A single turn carries every row of the set below to another of its rows. Some are shown first; where does it send the rows asked next?
Ret: [-0.24 -0.36 -0.51  0.05 -1.48  0.81  0.51  0.02  1.54 -0.34  1.00 -0.70
 -0.93 -1.27  2.35 -0.86  1.47  1.35  0.57 -2.26  1.35  3.35  0.58 -0.30
 -1.53 -0.42]
fural: [-0.12 -0.90  0.11  0.43 -0.33  0.24  0.68 -0.95  3.89  0.60  3.00  0.91
 -2.33 -1.30  0.47 -0.66  0.22 -0.82  0.88 -1.53  0.54  4.08  1.57  0.50
  1.65 -0.99]
sodo: [-0.38 -1.16  0.05  2.59  1.88 -1.06 -1.42 -0.07  3.14  0.77  0.69  1.34
 -1.15 -0.72 -0.62 -0.78 -0.63 -0.28  0.32 -1.32  0.95  3.37 -0.38  0.58
  2.12 -0.60]
bugu: [ 0.30 -1.56  0.46  0.67  0.11  0.28  4.22 -0.45  3.30 -0.09  0.77  0.44
 -0.18 -0.55  0.83 -1.78 -1.22  1.91 -0.83 -0.11  1.70  3.06  1.43  0.15
  1.21 -1.13]
vata: [-0.75 -0.43 -0.49  2.03  1.62 -0.28  3.02  0.42  2.76  0.96  2.07 -0.73
 -0.27 -0.80  2.37 -3.13 -2.40 -1.30 -1.36 -1.04  2.15  1.71  1.78  0.41
  0.90 -1.65]
keren: [-1.18 -0.92 -0.67  0.77  2.62  0.15 -0.97  0.32  0.53 -1.50  0.19 -0.07
 -1.17 -1.48  3.07 -1.68 -0.61 -2.17 -0.60 -1.58  2.85  2.12  1.55  0.46
  0.92 -0.60]
zet: [-0.72 -0.89 -0.61  0.18 -1.64  1.06  0.28 -0.30  2.62 -1.24  1.23 -1.31
 -1.40 -0.49  0.76 -0.77  1.27  0.62  0.50 -0.98  1.02  3.67  0.29  0.48
 -0.57 -1.27]
zur: [-1.34 -1.65 -0.03  1.74  2.94  0.85 -0.42  0.92 -0.28 -0.78  0.32 -0.20
 -0.68 -1.39  2.86 -1.31 -0.92 -1.99 -0.11 -1.28  2.29  3.31  0.60 -0.33
  0.52 -0.66]
nus: [ 0.51 -1.37 -0.04  0.56 -0.25  0.09  3.82 -0.62  2.32  0.66  1.38  0.72
  0.23 -1.41  2.15 -2.27 -2.10  2.34 -1.09 -0.30  1.85  2.67  1.27 -0.29
  0.44 -0.73]
gan: [ 0.66 -0.81 -0.47  2.06 -1.28 -0.78  1.24 -0.56  2.53  1.09  0.11  2.12
 -0.79 -1.76  1.99 -0.78  1.59 -0.76  1.10 -2.25  2.47  2.40 -0.25 -0.60
  1.83 -0.19]
geb: [-0.38 -0.79 -0.92  0.73 -2.07  1.34 -0.08  0.26  1.08  0.56  1.40 -1.17
 -0.55 -1.08  1.98 -1.14  0.48  1.15  0.05 -0.74  1.64  3.45  0.44 -0.38
 -1.78 -1.01]
Mis: [ 0.54 -0.23  0.06  1.05  2.20  0.63 -0.09  1.61  3.62 -0.37  0.06  1.34
 -0.51 -0.76  0.38 -1.12 -0.65 -2.44 -0.61 -1.57  1.95  3.17  0.97 -0.25
 -2.21 -1.08]
Zom: [ 0.67 -1.16  0.22  0.25  0.17 -0.29  4.26 -0.86  2.95 -0.25  0.85  0.98
 -0.05 -1.31  1.99 -1.92 -1.10  2.20 -0.69 -1.12  1.74  2.41  1.20 -0.05
  0.96 -0.52]
saf: [-0.97 -0.76  0.31  1.97  2.24 -0.57  4.03  0.11  3.05 -0.24  1.65 -0.26
 -0.55 -0.59  2.21 -2.82 -1.63 -1.42 -0.16 -2.00  1.52  2.65  0.41  0.37
  1.58 -1.10]
Baze: [-0.16 -1.16 -0.42  3.18  1.42 -0.64 -2.07  0.42  2.20  2.31  0.97  1.04
 -0.47 -1.04 -0.17 -1.02 -1.46  0.03 -0.46 -0.54  1.52  2.82  0.26  0.05
  1.25 -0.92]
Nesud: [-0.35 -0.33 -0.05  1.32 -0.87 -0.09  1.31  0.79  1.00 -2.74  0.65  3.22
 -0.90 -1.65  1.43 -1.23 -0.97  1.62 -0.52 -2.45  1.69  3.33  2.13 -0.03
 -0.29 -0.98]
Bemum: [-0.24 -0.47 -0.66  1.71  0.70 -2.29 -1.71 -0.48  1.82  1.52  0.53  2.18
 -1.24 -1.55  1.23 -2.41 -1.27  0.09  0.18 -1.77  2.46  2.98 -0.61  0.34
  1.57  0.57]
bogor: [-1.71 -1.69  0.15  1.37  2.62  0.79 -0.35  1.03 -0.12 -0.82  0.21 -0.36
 -1.24 -0.74  2.15 -1.76 -0.95 -2.25 -0.10 -0.92  2.64  4.04  0.83 -0.03
  0.81 -0.68]
kulo: [ 0.02 -1.15 -1.49  1.23 -2.32 -0.62 -0.27 -1.51  2.31  1.36  2.68  1.38
 -1.35 -2.19  1.94 -2.14 -1.23 -1.11  0.20 -0.29  2.14  2.82 -0.27  0.10
  1.51 -0.80]
votan: [-1.49 -1.13 -0.58  0.72  2.16  0.03 -0.92  0.47  0.60 -1.47 -0.24 -0.15
 -1.50 -0.89  2.32 -2.11 -0.49 -2.45 -0.57 -1.05  3.36  2.75  1.44  0.67
  1.29 -0.70]
Rilit: [-0.44 -1.14 -0.27  2.90 -1.29  0.76  1.05  1.44  0.71 -1.99  0.20  2.69
  0.06 -1.19  0.48 -0.80 -1.33  1.30 -0.93 -0.80  1.96  3.25  1.48 -0.43
 -0.23 -1.91]
dazo: [ 0.64 -0.22 -0.56  1.45  1.01  0.03 -0.25  1.65  2.52  0.42 -0.80  1.80
  0.00 -1.01  1.19 -2.06 -0.88 -2.41 -0.85 -1.15  3.28  2.67  0.17 -0.66
 -2.31 -0.72]
vuso: [-0.21 -0.61 -1.25  0.60 -2.21  0.14  0.35 -0.54  1.61 -1.00  0.18 -0.48
 -0.60 -1.28  2.35 -1.24  1.58  0.83  0.54 -1.64  1.99  2.55 -0.80 -0.13
 -0.77 -0.48]
kabe: [ 0.29 -1.18 -0.98  2.14 -1.89  0.58 -0.14 -0.07  1.65  3.20  2.45  0.93
 -0.67 -1.89  1.71 -1.48 -1.15 -0.52 -0.30  0.01  2.16  3.05  1.09 -0.67
  0.46 -1.19]
fitu: [-0.73 -0.99  0.18  1.96 -0.75  0.72  1.27  1.05  1.59 -2.89  0.87  2.47
 -0.84 -0.90 -0.10 -0.73 -1.23  1.16 -0.62 -1.19  1.12  4.01  1.95  0.19
  0.15 -1.90]
zem: [ 0.59 -1.70  0.05  1.51 -0.33  0.24  4.08 -0.28  2.49  0.59  0.34  0.65
  0.56 -0.87  1.48 -1.93 -1.43  2.04 -1.00  0.10  2.19  2.57  0.74 -0.42
  0.93 -1.08]
Goga: [ 0.11 -0.64 -0.62  0.78  1.52  0.53 -0.72  0.72  3.38 -0.64  1.34  1.13
 -0.64 -1.14  0.48 -1.90 -2.28 -2.77 -0.76 -0.45  1.69  3.38 -0.06 -0.06
 -2.12 -1.31]
vagu: [ 0.21 -0.11  0.07  1.96  1.64 -1.74 -1.25  0.47  1.97  2.12 -0.05  2.12
 -1.05 -1.30  1.09 -1.40 -0.06  0.53  0.14 -2.76  2.20  2.81  0.75 -0.01
  1.17  0.53]
fatus: [ 0.31  0.10 -0.47 -0.04  1.02 -0.33 -0.42  1.00  2.35  0.13  0.63  1.91
 -0.95 -1.40  1.73 -2.85 -1.87 -2.30 -0.58 -1.59  2.85  3.73  0.25 -0.32
 -2.59 -0.12]
zokif: [-0.51 -0.84 -0.68  1.90 -1.73 -0.45  1.05  0.42  1.03 -3.20  0.12  3.30
 -0.59 -1.50  1.05 -1.65 -1.24  1.02 -0.63 -1.39  2.26  2.96  0.83  0.13
  0.41 -1.29]
tasi: [-0.65 -0.15  0.24  1.78  1.96 -0.59  3.77  0.83  2.92  0.78  0.99 -0.34
 -0.60 -0.29  2.27 -2.98 -1.16 -1.16 -0.91 -2.14  2.54  2.09  2.09  0.36
  1.14 -1.09]
Perim: [ 0.25 -0.87 -0.72  1.42  1.11 -0.26 -0.22  0.50  3.19 -1.22 -0.16  1.82
 -0.32 -1.06  0.71 -2.02 -1.43 -3.11 -0.19 -0.76  2.36  3.11 -1.72 -0.17
 -1.40 -0.79]
Kibol: [-0.90 -0.96 -0.58  1.48 -1.61  0.13  0.61  0.31  1.24 -3.02  1.42  2.70
 -1.06 -1.38  0.49 -1.76 -2.30  0.98 -0.85 -0.65  1.57  3.75  1.36  0.45
  0.23 -1.76]
toko: [-0.67 -0.73 -1.46 -0.06 -2.50  0.43 -0.26 -0.98  1.94 -1.19  1.50 -0.99
 -1.17 -1.18  1.81 -1.68  0.38  0.51  0.20 -0.66  1.57  3.08 -0.43  0.53
 -0.75 -0.89]
liti: [ 0.01 -0.34 -0.01  1.94  1.91 -0.82 -1.84  0.71  2.03  2.82  1.38  1.32
 -1.04 -1.35  0.65 -1.22 -1.19  0.67 -0.41 -1.83  1.46  3.15  1.69  0.07
  0.59 -0.25]
pavaz: [ 0.24 -1.49 -0.27  0.24 -0.56 -0.09  3.64 -1.06  3.13 -0.14  1.39  0.45
 -0.34 -1.02  1.26 -2.42 -2.14  1.78 -1.12  0.38  1.88  2.66  1.17  0.35
  1.17 -1.17]
boke: [ 0.56 -1.51 -0.40  0.76 -0.64 -0.55  3.92 -1.09  2.99 -0.48  0.39  0.97
  0.18 -1.17  1.71 -2.28 -1.35  1.76 -0.96 -0.15  2.32  1.96  0.41  0.14
  1.46 -0.80]
Nasog: [-0.71 -1.01 -0.44  3.03  1.67 -0.46  3.46  0.27  2.83  0.22  1.18 -0.48
  0.28 -0.70  2.16 -2.72 -1.81 -1.60 -0.92 -1.00  2.13  1.47  0.20  0.16
  1.53 -1.65]
Bulev: [-0.83 -0.53 -0.25  2.25  0.99 -1.07  3.76  0.64  2.15  0.94  0.46  0.02
 -0.22 -0.38  2.64 -3.65 -1.53 -1.43 -0.72 -1.53  3.30  2.16  0.54  0.12
  1.38 -0.82]
fivu: [-0.59 -0.70 -0.17  1.18  1.41 -1.76 -1.67 -0.75  2.72  0.77  1.71  1.65
 -1.97 -1.27  0.30 -1.97 -1.56 -0.16  0.37 -1.59  1.18  3.83 -0.36  0.82
  1.87  0.13]
Buru: [-1.15 -1.23 -0.50  1.40  2.94  0.57 -0.79  0.48 -0.02 -1.07  0.44 -0.07
 -0.69 -1.79  3.32 -1.43 -0.97 -2.00 -0.41 -1.52  2.43  2.37  1.02 -0.07
  0.51 -0.67]
zadi: [ 0.36 -1.56 -0.20  3.07 -0.99  0.44  0.95  0.14  3.14  1.40  0.33  1.10
 -0.58 -0.89  0.19 -0.04  1.45 -1.05  0.63 -0.81  1.96  2.78  0.36 -0.48
  2.00 -1.41]
timil: [-1.78 -1.43 -0.20  0.97  2.14  0.39 -0.64  0.76  0.27 -1.08 -0.04 -0.30
 -1.60 -0.58  2.01 -2.25 -0.92 -2.45 -0.35 -0.69  3.24  3.76  1.14  0.45
  1.18 -0.77]
vozar: [-0.50 -1.19 -0.85  1.45 -2.02  1.30  0.30  0.35  1.82 -0.33  0.27 -1.25
 -0.40 -0.41  0.87 -0.62  1.38  0.64  0.27 -0.42  1.69  3.24 -0.14 -0.19
 -0.89 -1.47]
Binam: [ 0.37 -0.27  0.37  0.46 -0.22  0.23  0.94 -0.11  2.58  2.12  2.59  1.34
 -1.84 -1.86  1.95 -0.79  0.46  0.08  0.84 -2.75  1.15  3.94  2.38 -0.39
  0.42 -0.18]
Gami: [-1.09 -0.59 -0.12  1.52  1.30 -0.90  3.55  0.02  2.20  0.58  2.06 -0.20
 -0.71 -0.73  2.76 -3.90 -2.66 -1.37 -0.54 -1.47  2.36  3.00  0.44  0.30
  1.17 -0.85]
popon: [-0.41 -0.56 -0.41  1.85 -1.28  0.46  0.74  1.09  0.39 -1.66  1.27  2.80
 -0.41 -1.81  1.45 -1.42 -2.03  1.68 -1.11 -1.38  1.81  3.34  2.24 -0.32
 -0.90 -1.45]
Zuzon: [ 0.21 -0.11  0.01  0.10  1.67 -0.48  0.34  0.64  3.22 -1.23  0.00  2.12
 -1.15 -1.07  1.12 -2.10 -0.77 -2.63  0.24 -2.24  2.21  3.89 -0.57 -0.20
 -1.75 -0.06]

fivu goes to sodo
zet goes to vozar
gan goes to kulo
Where do these go?
vata goes to tasi
Goga goes to Mis
votan goes to timil
bugu goes to zem
popon goes to Nesud

